128 stands for zero in the data rows.
Here is a table of points, one per row:
[147 116 157 150 137 132 167 140 162 127 107  83 103  99 161 144]
[120 109 133 115 107 127 140 110 123 122 126 134 122 143 135 137]
[119 139 106 118 129 147 119 115 126 129 136 136 124 138 128 119]
[126 133 117 129 124 143 128 121 138 123 132 122 132 128 129 125]
[121 132 127 122 133 124 121 132 119 130 126 130 135 128 119 128]
[149 154 134 102 131   0  52 184   0 172 231 255 170 141  10 137]
[131 148 127 121 135  78  93 157  63 145 169 182 156 117  76 128]
[128 136 133 136 138 147 118 131 145 124 120 113 122 118 137 117]
[ 93 136 102 123 113 169 121 103 154 116 127 130 109 153 150 111]
[109 131 118 122 115 141 135 124 128 122 130 137 137 142 125 128]
[128 127 125 117 120 120 129 131 122 128 135 140 129 140 117 131]
[121 130 112 138 127 136 129 124 139 117 123 129 142 137 125 122]
[134 143 128 133 134  97 100 154 101 144 148 147 139 122 103 119]
[123 122 129 124 126 147 145 117 153 127 114 113 128 126 135 132]
[126 123 124 126 127 132 143 122 140 129 118 122 137 136 135 129]
[133 131 124 129 127 120 128 132 122 131 135 128 136 136 119 125]
[130 142 134 163 144 156 118 141 168 127 103  85 109 106 153 110]
[193  86 179 121 147  56 185 189 109 139 129 110 145  94 111 171]
[151 171 131 169 174 104  71 188 125 146 123 106 158  92  75  78]
[149 112 124 116 132 115 182 122 164 118  94 107 180 146 110 138]
[162  95 138 121 132 128 209 125 191 113  75  86 166 131 126 145]
[117 134 135 127 121 140 114 128 119 137 137 127 108 121 146 126]
[174 102 182 132 139  76 161 168 115 141 132 111 126  88 133 157]
[124 119 121 148 139 215 176  97 235  97  62  40 116 123 186 119]
[129 119 128 120 125 129 152 118 141 122 125 126 135 137 133 127]
[118 121 133 121 124 136 111 115 104 130 144 141 114 127 151 136]
[138 125 121 122 132 127 112 125 138 124 118 120 144 123 121 125]
[131 116 125 121 119 140 140 103 132 119 120 116 122 138 142 140]
[ 95 155  95 132 135 149  83 114 117 130 147 150 118 142 124 103]
[125  23 166  51  53  54 194  77  42 128 182 210  98 180 159 221]
[132 115 137 121 107 119 138 124 112 124 136 138 111 133 138 145]
[134 153 114 123 144  97  92 147  91 138 148 162 159 139  82 117]
[130 130  95 110 124 125 156 104 146 116 100 143 196 169  88 121]
[146 177 128 147 154  79  56 183  65 152 161 157 141  99  67 101]
[ 89 145  91 116 114 149  93  94 103 123 145 168 131 156 114 108]
[114 131 126 125 129 137 133 127 143 121 126 121 122 125 127 125]
[129 117 132 149 141 198 173  98 228 102  66  45 110 123 182 120]
[104 139 125 137 124 162 112 117 139 124 131 124 106 120 148 114]
[143 130 156 152 142 129 118 152 129 135 126  99 102  88 143 133]
[123 120 123 133 123 149 145 117 153 120 113 113 113 134 152 129]
[136 132 110 120 131 110 139 118 126 135 114 150 173 147  94 129]
[ 54 139 159 156 100 209  43  97  86 147 188 133   0  88 255 133]
[123 122 127 125 126 155 127 121 141 128 122 121 103 131 149 127]
[135 121 111 124 134 135 164 114 171 111  89 110 168 143 116 127]
[132 120 136 126 111 128 134 125 127 126 122 128 117 126 137 131]
[117 132 124 129 122 140 120 124 129 123 135 132 108 125 140 128]
[130 163 111 151 147 135  99 149 131 133 125 120 154 119  97 102]
There is one direction along which these points spread out most. Where along it does each point below lie, from 0 to 99? The average is 50, and the first point in the table lies past the average.
[128 136 133 136 138 147 118 131 145 124 120 113 122 118 137 117] -> 56
[151 171 131 169 174 104  71 188 125 146 123 106 158  92  75  78] -> 39
[129 117 132 149 141 198 173  98 228 102  66  45 110 123 182 120] -> 89
[119 139 106 118 129 147 119 115 126 129 136 136 124 138 128 119] -> 50
[146 177 128 147 154  79  56 183  65 152 161 157 141  99  67 101] -> 21
[130 130  95 110 124 125 156 104 146 116 100 143 196 169  88 121] -> 49
[193  86 179 121 147  56 185 189 109 139 129 110 145  94 111 171] -> 41
[117 134 135 127 121 140 114 128 119 137 137 127 108 121 146 126] -> 50
[125  23 166  51  53  54 194  77  42 128 182 210  98 180 159 221] -> 31
[114 131 126 125 129 137 133 127 143 121 126 121 122 125 127 125] -> 54
[143 130 156 152 142 129 118 152 129 135 126  99 102  88 143 133] -> 53
[131 148 127 121 135  78  93 157  63 145 169 182 156 117  76 128] -> 21
[162  95 138 121 132 128 209 125 191 113  75  86 166 131 126 145] -> 68
[135 121 111 124 134 135 164 114 171 111  89 110 168 143 116 127] -> 60
[138 125 121 122 132 127 112 125 138 124 118 120 144 123 121 125] -> 51
[133 131 124 129 127 120 128 132 122 131 135 128 136 136 119 125] -> 47
[118 121 133 121 124 136 111 115 104 130 144 141 114 127 151 136] -> 48
[117 132 124 129 122 140 120 124 129 123 135 132 108 125 140 128] -> 52
[128 127 125 117 120 120 129 131 122 128 135 140 129 140 117 131] -> 46
[123 120 123 133 123 149 145 117 153 120 113 113 113 134 152 129] -> 61
[123 122 129 124 126 147 145 117 153 127 114 113 128 126 135 132] -> 59
[123 122 127 125 126 155 127 121 141 128 122 121 103 131 149 127] -> 58
[120 109 133 115 107 127 140 110 123 122 126 134 122 143 135 137] -> 51
[132 120 136 126 111 128 134 125 127 126 122 128 117 126 137 131] -> 52
[124 119 121 148 139 215 176  97 235  97  62  40 116 123 186 119] -> 93
[174 102 182 132 139  76 161 168 115 141 132 111 126  88 133 157] -> 45
[130 163 111 151 147 135  99 149 131 133 125 120 154 119  97 102] -> 46
[131 116 125 121 119 140 140 103 132 119 120 116 122 138 142 140] -> 56
[ 93 136 102 123 113 169 121 103 154 116 127 130 109 153 150 111] -> 60
[109 131 118 122 115 141 135 124 128 122 130 137 137 142 125 128] -> 50
[136 132 110 120 131 110 139 118 126 135 114 150 173 147  94 129] -> 43
[104 139 125 137 124 162 112 117 139 124 131 124 106 120 148 114] -> 57
[121 132 127 122 133 124 121 132 119 130 126 130 135 128 119 128] -> 47
[129 119 128 120 125 129 152 118 141 122 125 126 135 137 133 127] -> 54
[ 89 145  91 116 114 149  93  94 103 123 145 168 131 156 114 108] -> 43
